Each path below is one point turned by a fixed rotation once a step. After each direction that follows a path, write how fast that rotation turns it, in deg/step (0 if it stays still).
Each turn is a multiple of 5 degrees from 10 to 175, or 0.
Each row of a path follows its step; steps can be skipped.
Rotation 1:
step 2: [-5 -72 190 -48 15 94 -7 -63 -116 57 -221 -55 -148 -31 -131 54 99 6 8 -87 -230 -75 -270 121 42 -90 18 173 -81 54 -272 -196 -8 -91 37 11 10 -53 69 -6 -62 146 -159 -79 23 -46 166 -163]
step 4: [-156 -10 -24 -254 51 151 97 31 15 -57 -80 55 9 40 -18 -71 9 22 26 -151 -85 -220 82 -125 6 31 12 196 133 23 -41 -63 76 -27 68 143 137 -14 -163 317 -50 -86 -176 -12 208 -4 185 -73]
step 7: [-229 133 -183 52 -136 -145 -7 48 165 110 63 -85 168 -35 -67 66 -28 -65 245 118 116 -92 -79 -209 -84 71 147 -34 67 145 6 41 -178 -4 -100 -49 104 -157 161 42 -89 -110 -62 -45 169 -20 14 -59]
step 10: [-244 4 50 -32 37 74 191 219 -49 45 -79 -107 68 81 194 -4 -32 74 109 112 -46 106 -60 -166 34 -51 -40 -155 9 -80 116 83 81 -155 10 171 -214 45 -64 156 -24 194 15 -224 137 -57 104 -46]
step 11: [67 138 41 3 119 104 56 211 153 -21 51 -20 -57 -223 -117 -11 -5 142 1 -57 -151 -81 -6 15 213 112 211 -11 -18 -22 234 15 -12 42 -63 41 -88 -1 97 182 100 -59 77 -251 -35 130 110 158]
step 16: [-128 -348 -42 -124 -82 -82 32 166 -116 -125 -82 -9 151 -155 141 -26 120 -22 -28 -9 -98 -35 -6 -48 60 -234 55 26 -21 -175 54 165 150 58 113 -114 35 -18 -25 -69 -192 102 54 84 189 29 -74 -60]
step 19: [-114 -67 79 100 -44 146 -23 63 32 25 -54 98 -14 -158 -246 -111 129 70 110 5 -236 -111 48 46 -207 -113 -3 40 58 257 -218 -4 17 -15 -36 -99 -33 84 5 237 -84 -3 1 196 132 -11 111 -60]
step 20: [-211 52 -108 -202 -90 -127 -178 -24 41 209 92 -97 46 -77 -38 25 52 37 -55 102 -174 51 -33 -142 53 -122 82 -65 75 225 -3 -90 -206 -143 -6 -1 -26 -249 -25 77 -86 31 91 20 -57 -184 72 -180]
Directions:
[-18 4 2 -20 7 99 25 -17 5 -4 -9 1 -18 -9 33 73 -8 30 -42 60 10 -51 51 -37 -2 -36 20 23 8 -39 83 -27 33 8 24 33 -7 -9 -5 -40 -3 20 16 30 31 63 12 44]	60
[28 -76 3 10 8 5 7 -22 3 38 6 -33 -9 -52 107 24 -48 36 -38 -9 -14 -4 24 8 7 27 -4 -20 33 13 -25 11 -9 17 5 -28 -46 -55 -14 32 87 -14 30 -26 15 -45 -59 3]	145
[-23 20 18 -43 12 73 28 -38 36 -11 -38 18 33 9 64 -20 25 -57 25 -35 -22 70 14 -13 -36 -10 -28 -27 -57 -53 21 19 22 23 38 -8 -10 -22 3 7 -22 -1 30 26 -22 -82 16 -51]	170
[-5 20 -7 -19 24 -16 -22 -80 2 54 -2 2 -24 -48 45 -8 -18 1 53 40 0 -20 -10 -2 23 29 -62 48 -2 49 -15 -13 26 -70 -18 -70 29 13 23 -37 -41 66 37 15 2 -17 46 17]	60
[-29 11 -55 31 -67 17 41 24 -93 1 57 -5 29 -29 -12 15 2 -34 41 11 13 -13 17 3 -14 -6 -16 -3 38 3 -34 62 85 -37 36 24 -18 26 7 9 29 -35 39 41 38 -32 17 -4]	115
[27 23 -2 10 2 5 -97 -31 20 -28 -13 -47 24 0 -15 1 -36 -48 -15 -23 -41 20 -19 -8 18 39 29 60 33 17 47 30 -6 -9 -45 57 -47 21 -85 -19 2 -12 55 56 17 -15 0 -8]	130
[-13 46 17 -4 29 -19 -37 25 -13 -7 -8 12 -26 -52 10 -6 -6 9 -54 51 73 21 -6 -16 -78 -35 -5 28 -17 62 7 4 -48 22 52 -20 24 2 -39 15 12 -51 2 -7 72 -28 52 -51]	25
Rotation 2:
step 4: [39 -144 3 -101 -46 -109 -47 84 -6 -44 -19 -23 66 60 -9 61 -68 65 150 231 168 93 -50 5 -211 186 -142 192 6 -43 199 149 -65 -35 243 91 117 -126 -36 73 -314 -140 -125 -78 53 78 35 56]
step 5: [210 -52 -67 40 -52 -173 -102 6 149 -25 32 -98 75 98 -13 -22 -254 -9 244 22 -22 98 107 -38 84 210 78 -178 -193 16 -7 47 -39 13 44 -64 -7 -12 290 71 75 -163 -164 -105 114 -262 0 11]
step 6: [31 -22 -19 216 -81 50 -239 -88 123 73 -102 307 63 -12 -79 142 -69 21 187 -18 -74 80 172 29 106 -92 -120 -104 12 -29 33 105 -175 56 83 -40 -122 108 265 78 -44 105 66 68 19 274 26 -62]
step 7: [137 -111 14 154 84 -81 -84 -1 38 -176 -117 81 32 4 -78 17 100 37 -2 -166 -111 221 -77 139 -170 17 -228 58 -149 -19 18 20 -39 71 -184 129 99 -161 73 40 -107 150 137 119 -13 -3 -209 274]
step 14: [89 -136 207 -117 -81 132 110 28 -57 79 -260 -230 139 -25 -87 -156 111 5 103 -90 131 -89 57 -17 -76 -13 -57 -170 80 52 152 -73 120 56 112 -35 8 79 172 131 131 126 105 -193 -52 -97 208 58]
step 15: [-52 -120 199 105 -152 155 74 -149 16 54 -136 -91 -47 208 144 117 -131 164 215 -22 199 18 -112 6 -25 38 -206 138 109 -75 30 -40 -200 -137 213 -88 1 -9 -169 68 -132 -30 -63 -99 36 0 22 86]
step 19: [170 150 -43 -92 -116 35 112 -57 13 -66 -77 152 0 70 -155 -28 106 -103 -128 -25 -14 68 -247 -131 -90 -149 -119 -134 -39 -222 -48 -234 -248 60 2 -10 -110 139 138 118 146 10 -76 -195 -27 38 -4 151]
step 20: [29 43 32 51 -108 -128 7 -77 -230 60 83 63 12 -73 -77 94 97 -97 -50 196 157 87 -5 27 -184 154 -107 -14 247 34 171 -212 -70 -6 112 225 159 -82 85 74 -228 -52 0 -134 -51 117 31 169]
Directions:
[0 66 -55 9 15 -40 -35 36 -43 -22 -37 27 56 43 10 46 14 13 22 -31 60 -12 -62 10 -42 -22 -10 9 -8 -10 -6 46 -30 -45 35 -14 -55 38 -19 -64 18 -4 18 25 -29 -38 41 -9]	170
[20 -16 0 -10 -20 19 -4 61 4 17 1 43 7 -24 23 2 49 -11 4 12 -4 -38 -1 -7 -25 41 6 -44 10 -56 49 -25 -26 -3 29 29 -10 -22 -55 -10 49 116 0 -9 24 -41 -92 -16]	65
[-19 23 -14 6 66 -79 79 47 -13 12 15 -31 -30 26 -63 -7 -1 -39 0 71 -8 -28 59 49 -27 42 -14 45 -37 16 14 24 -18 19 19 -16 -12 -21 -36 2 -10 -1 -21 20 -58 8 -30 -13]	85
[-63 2 11 40 15 39 -9 19 9 -5 -19 6 48 -26 -11 -12 36 -8 -28 -52 -68 0 -7 28 17 10 4 -49 -4 -5 -7 39 -59 14 -36 -28 -24 -52 67 -48 -53 -3 -78 47 -26 -4 -27 -39]	65
[5 -26 37 -19 -21 -23 -65 3 -14 -34 14 -13 -1 56 28 11 -20 45 -73 -4 -9 -59 69 -19 -60 -22 36 -21 53 4 -2 61 -19 -28 5 -44 19 -4 -41 61 -5 -20 -56 -3 -20 -21 -12 16]	60
Rotation 3:
step 2: [-230 -91 31 -192 -8 -126 -90 32 138 126 8 -299 36 -70 -124 -46 -159 -92 95 171 46 -53 39 306 -164 110 91 111 -7 107 -20 101 34 64 -34 -70 -46 28 53 73 104 -68 -61 164 -114 28 105 -11]
step 3: [-18 -32 41 1 94 -32 -155 138 -52 99 -202 -247 -93 -208 2 -33 23 -176 -19 63 -6 -261 55 40 -156 31 -12 -88 16 156 64 80 -48 20 -83 98 113 -33 130 154 154 127 -89 179 61 126 184 -15]
step 4: [-23 -1 -86 118 -106 15 -101 64 169 -5 -12 -155 89 -14 -46 -101 54 -22 -11 46 38 -230 -51 37 -46 198 -6 -183 96 -21 161 23 -76 -27 151 51 -77 -21 117 164 -119 363 -114 100 198 69 142 -39]
step 6: [59 -9 66 -133 28 -194 -77 35 164 5 166 -61 149 52 -62 -64 -88 51 33 -21 9 -8 27 -347 -169 138 10 9 -18 148 -127 -1 167 -244 102 76 28 -97 -6 94 -9 57 35 -145 88 106 179 190]
step 9: [196 -87 119 -271 36 -55 -51 -15 -27 -154 50 36 46 99 91 148 -36 -97 23 188 94 -5 -99 -49 -48 48 -188 -100 -136 -11 -56 -36 -149 -8 253 -5 -59 51 112 138 -39 57 -190 178 -13 98 -104 -218]
step 12: [77 -12 252 -64 -56 -8 -164 118 -185 2 -121 59 -58 -142 149 -91 -60 114 -87 115 -21 132 -137 32 18 -194 177 -179 -28 12 63 -169 74 -26 -3 39 32 10 -118 182 33 182 68 138 -50 83 143 213]
step 13: [-79 -41 50 46 -187 35 -214 63 26 57 165 101 22 65 86 -147 -22 -25 -187 38 24 124 -61 222 109 -35 280 -55 -134 51 2 101 -36 -136 152 101 -87 -11 -111 215 -166 94 -112 102 -56 91 -27 186]
step 16: [-23 -166 -127 143 140 18 -191 -70 -168 -211 -26 28 -132 99 -153 -70 -95 128 56 181 -21 -30 -230 17 29 28 -76 39 77 -71 -39 226 -140 -42 79 102 -42 5 -67 -122 158 268 20 23 42 -52 37 90]
Directions:
[-12 6 37 21 -29 25 3 60 -35 9 14 -40 26 -6 4 4 -45 -7 -37 -48 15 -30 16 68 -16 12 0 -7 1 93 60 9 8 -41 34 -9 3 43 -22 -34 27 21 43 48 55 -47 -41 44]	35
[20 11 -23 0 9 10 -45 29 11 -1 3 30 -7 30 -26 9 39 -54 -76 -30 24 -26 34 -37 46 16 57 21 -57 -10 -18 19 49 18 -31 -13 -25 46 44 3 17 -36 5 -20 91 58 18 41]	155
[-5 -20 -35 -68 31 5 72 -3 75 7 -6 -86 -22 17 51 23 23 -3 37 29 3 -14 45 -14 31 30 -51 -43 22 54 36 -14 12 -22 -15 -3 14 -10 11 8 -20 10 -22 -31 50 48 4 49]	20
[19 58 -13 -28 -58 58 3 -51 3 18 -1 -34 13 -28 -4 -88 -34 -3 -1 31 -21 11 -12 -16 12 37 66 -88 24 22 -20 -11 -38 38 -10 31 23 42 -7 -7 42 -54 3 22 17 27 -1 -29]	40
[-34 -19 -67 -52 -34 6 -29 11 -49 2 -12 43 45 2 -11 27 -42 -38 23 25 -40 51 12 -7 -6 -6 11 32 14 -1 105 -5 2 -31 5 -23 12 -25 -50 6 57 -34 11 -32 -6 39 68 16]	70
[-4 -27 -15 51 -5 44 -1 -29 58 -39 -88 -15 -14 26 -38 13 -34 -1 -4 -96 -29 40 -29 -17 -25 9 28 -9 0 20 -26 2 26 -53 69 43 18 -23 -8 -19 -8 18 9 -32 -13 68 -15 -2]	40
[-32 -14 -12 31 15 18 49 10 -36 -15 -19 -22 -22 34 21 -7 -19 -8 -23 -16 -18 -60 1 61 -80 69 2 -3 64 -33 -48 65 -14 23 -33 -31 -31 18 -22 30 -1 -26 10 -43 -8 6 79 15]	20
Rotation 4:
step 2: [71 -24 103 104 -74 -77 65 -134 -56 228 -132 55 -57 120 133 109 200 -30 -164 162 97 -21 63 11 -110 207 -15 -17 112 199 234 -66 -53 32 -158 21 56 78 -48 76 -105 -108 -104 63 -33 84 -295 145]
step 3: [219 -127 150 127 -38 -115 -39 -24 -58 -163 -87 -60 4 78 260 117 -67 -106 -42 76 57 -50 247 80 179 57 -120 -81 129 200 -156 54 79 -137 168 2 -14 34 195 50 72 111 3 -162 -164 54 72 109]
step 4: [-238 -142 227 3 -244 68 12 127 65 -115 -111 -16 142 -32 120 -119 -178 87 16 -67 9 -124 167 -59 -16 198 183 73 58 -40 49 -31 -115 -1 -97 21 -93 -15 104 6 72 -206 66 -4 28 21 281 156]
step 6: [55 49 36 -98 40 91 -37 229 -107 -280 -306 -97 -72 23 119 -132 115 -26 2 -103 0 -135 -48 66 143 -175 -122 -56 33 152 -11 -107 52 -37 188 101 99 -139 123 -121 -1 141 -85 47 179 3 33 -196]
step 12: [-250 167 -5 0 1 39 -156 -22 -110 170 48 74 141 96 328 52 122 166 -104 50 -73 -56 -44 -97 31 328 21 41 -45 -8 177 25 -72 147 54 -100 67 18 -139 -18 11 -172 -29 -50 -111 12 -188 -20]
step 15: [-6 -196 -82 87 -49 -1 -105 45 -61 216 164 -66 -223 27 257 -110 225 137 -138 -11 -109 37 -95 145 -67 -4 89 -268 -42 -70 -24 -101 -73 101 -50 68 -49 170 -41 142 177 -73 148 125 -38 -8 10 90]
step 16: [170 -86 -193 16 -2 83 -81 195 -84 -173 47 -189 115 -15 206 3 24 -88 50 -253 -48 -82 -50 116 60 -72 18 -114 -120 56 -33 -2 80 -146 14 8 -189 17 44 192 4 170 -201 -69 243 -137 84 -94]
step 20: [228 54 61 96 -51 29 -5 31 194 -123 -114 121 170 -122 -72 73 71 41 -119 70 -29 65 -11 -88 -140 331 -30 19 -29 -127 17 103 113 -46 -176 160 23 68 58 15 4 -113 108 -189 -111 174 -125 266]
Directions:
[32 -58 -5 22 40 -24 41 -55 -33 78 12 -31 -25 -17 19 -22 -26 26 18 2 -46 22 24 -4 -9 25 -31 -42 -22 9 -32 12 58 14 -50 53 38 -10 -47 -39 -1 43 2 -76 45 20 0 19]	140
[51 42 -19 -13 -1 -2 54 14 -7 -64 3 -9 -43 17 57 29 -17 22 7 10 -12 -32 -47 -26 106 26 7 -6 2 -21 -3 37 3 -68 3 46 -56 -29 23 -29 32 18 -37 -39 -9 -19 -45 9]	110
[-47 -24 23 9 -31 -27 48 -26 30 -1 45 -76 -63 14 2 -7 62 -31 31 22 -74 25 12 28 10 55 -37 14 0 -17 -29 8 -24 23 62 -20 -40 -21 50 2 -1 -8 18 1 -37 10 64 -16]	95
[66 16 -48 -27 -1 -18 -20 -35 17 -25 -8 -6 -15 -3 -25 26 -49 -62 58 65 -14 34 54 -28 17 24 30 -31 -24 -28 1 -50 24 38 -15 -24 -38 1 9 -15 11 -54 59 41 59 -3 -36 -32]	10
[-28 5 35 -39 -3 -58 1 39 7 31 -50 5 5 1 4 -31 14 2 41 52 16 -62 -10 -5 -3 -1 -73 67 9 -19 0 -15 51 4 -54 -34 -4 60 44 -30 70 43 27 -9 9 -52 -8 -15]	20
